Each row has a name. Each piece below is followed by the name of the row it came from, unless a question asks for something else. Each question is about the rows just above it.

Suza: [148 156 161 149 167 168 151]
gav: [137 151 149 158 147 161 145]
Gafo: [143 144 146 148 149 148 142]
zire: [148 156 161 196 167 168 141]
rutid: [145 149 148 156 155 155 146]
refo: [142 160 150 182 150 169 153]
Lazez: [135 154 156 169 155 175 143]
The one value in Lazez and zire:
[156]
[148 156 161 196 167 168 141] is in which row?
zire

Duzi: [132 143 110 158]
zire: [114 113 138 106]
vamot: [118 162 111 153]
fizi: [146 119 138 161]
Suza: [149 114 160 162]
gav: [115 143 110 158]
finon: [132 149 104 136]
nit: [149 131 137 126]
rutid: [119  72 148 131]
Which row holds this, read backwards? [131 148  72]
rutid
[131 148] is which row, read backwards?
rutid
Which row holds [138 113] read backwards?
zire

Duzi: [ 85 114 161 142 131 125 109 118 108 102 126 126 164 147 140 118  84 139
 130 128 127 101 108 137 121 124 125 131 106 115 154]
Suza: [173 164  90 111 108 101 120 144 148 133 166 139  77 143 101 180 157  93
 141 123 139 139 110 140 119 175 109 137 171 156  63]
gav: [121 138 131 126 127 119 110 126 123 116 143 134 128 143 121 139 115 122
 134 142 130 122 114 141 119 131 120 128 131 130 118]
Lazez: [ 82 116 162 135 143 147 117 116 109 112 118 134 169 119 141 139  97 145
 124 136 133 121 129 136 127  96 139 138  91 107 170]
nit: [117 117 138 139 120 118 125 129 123 118 126 119 138 144 135 132 111 129
 130 123 124 108 112 124 127 114 123 131 129 128 130]
finon: [134 169 116 102 124 138 117 139 139 129 163 161 108 100 106 159 151 100
 135 138 164 160 125 152 121 158 131 162 129 136 102]
rutid: [121 122 133 126 132 150 145 130 131 138 115 131 138  97 136 114 140 133
 121 134 138 142 144 119 137 120 144 142 111 121 149]
zire: [ 94 122 152 135 122 131 119 129 119 110 132 132 153 128 137 132 104 126
 131 130 142 113 109 134 125 105 130 152 111 121 144]
Where do [ 82 116 162 135 143 147 117 116 109 112 118 134 169 119 141 139  97 145
 124 136 133 121 129 136 127  96 139 138  91 107 170] appear?
Lazez
[104 132 137] is which row, read backwards?
zire
asked: [ 94 122 152 135 122 131 119 129 119 110 132 132 153 128 137 132 104 126
 131 130 142 113 109 134 125 105 130 152 111 121 144]
zire
[108 161 163 129 139 139 117 138 124 102 116 169] is which row, read backwards?
finon
Which row holds [124 145  97] read backwards?
Lazez
Which row holds this, read backwards? [144 120 137 119 144 142]
rutid

vamot: [166 133  83 160  74 146 131 154 102 104  62 112 149 124 120 122 110 161
 117 132 129 133 140 161 121 170 122 187]
Suza: [114 131 116 122 121 110 136 112 126 140 142 132 120 130 122 122 130 135
 146 111  90 126 153 138 136 156 124 123]
zire: [192 115 118 132 104 158 117 138 127 128 129 137 112 134 120 113 126 133
 122 140 121 129 161 117 161 170 132 147]
Lazez: [153 114 124 133 112 137 120 143 106  97 107 134 121 136 113 147 140 124
 101 122 158 121 118 133 125 136 161 168]
fizi: [153 114 124 133 112 137 120 143 106  97 107 134 121 136 160 127 114 154
 146 119 126 149 134 128 150 186 114 148]
finon: [141 143 113 137 117 129 137 137 120 121 119 124 142 112 111 142 119 114
  99 136 160 112 114 122 150 149 147 146]
nit: [ 91 141 162 151 171 106 145 124 144 156 139 164 121  84 109 150 111 132
 122  90  96  89 106 120 102  95 197  93]
Duzi: [130 142 141 153 125  90 131 158  95 104 120 139 118  90 120 136  85 137
 141 107 111 110 116 116 144 157 174  91]
asked: [166 133  83 160  74 146 131 154 102 104  62 112 149 124 120 122 110 161
 117 132 129 133 140 161 121 170 122 187]
vamot
asked: [141 143 113 137 117 129 137 137 120 121 119 124 142 112 111 142 119 114
  99 136 160 112 114 122 150 149 147 146]
finon
Which row holds this, read backwards? [132 170 161 117 161 129 121 140 122 133]
zire
[ 84 121 164 139 156] is which row, read backwards?
nit

nit: [118 152 166 140 158  77  71 152 157]
rutid: [173 147 192  83  99 165 119  77 187]
zire: [164 140 127 157 105 187 189 112  86]
Suza: [ 61 184 137  65 179 103 116 116 138]
Gafo: [152  83 177 114  98  94 157 190 110]
vamot: [108 185  67 137 120 191 188 122 187]
refo: [147  67 187 133 185 174 121 152  76]
Lazez: [156 152 143 195 134 181 142 178  80]
gav: [127  61 184 136  65 179 103 116 191]
Duzi: [172 178 192 109 171  74  78 133  72]
The one value in gav and vamot:
[191]
Which row holds [140 166] read backwards?
nit
[116 103 179  65 136 184  61] is which row, read backwards?
gav
The one value in gav and zire:
[127]

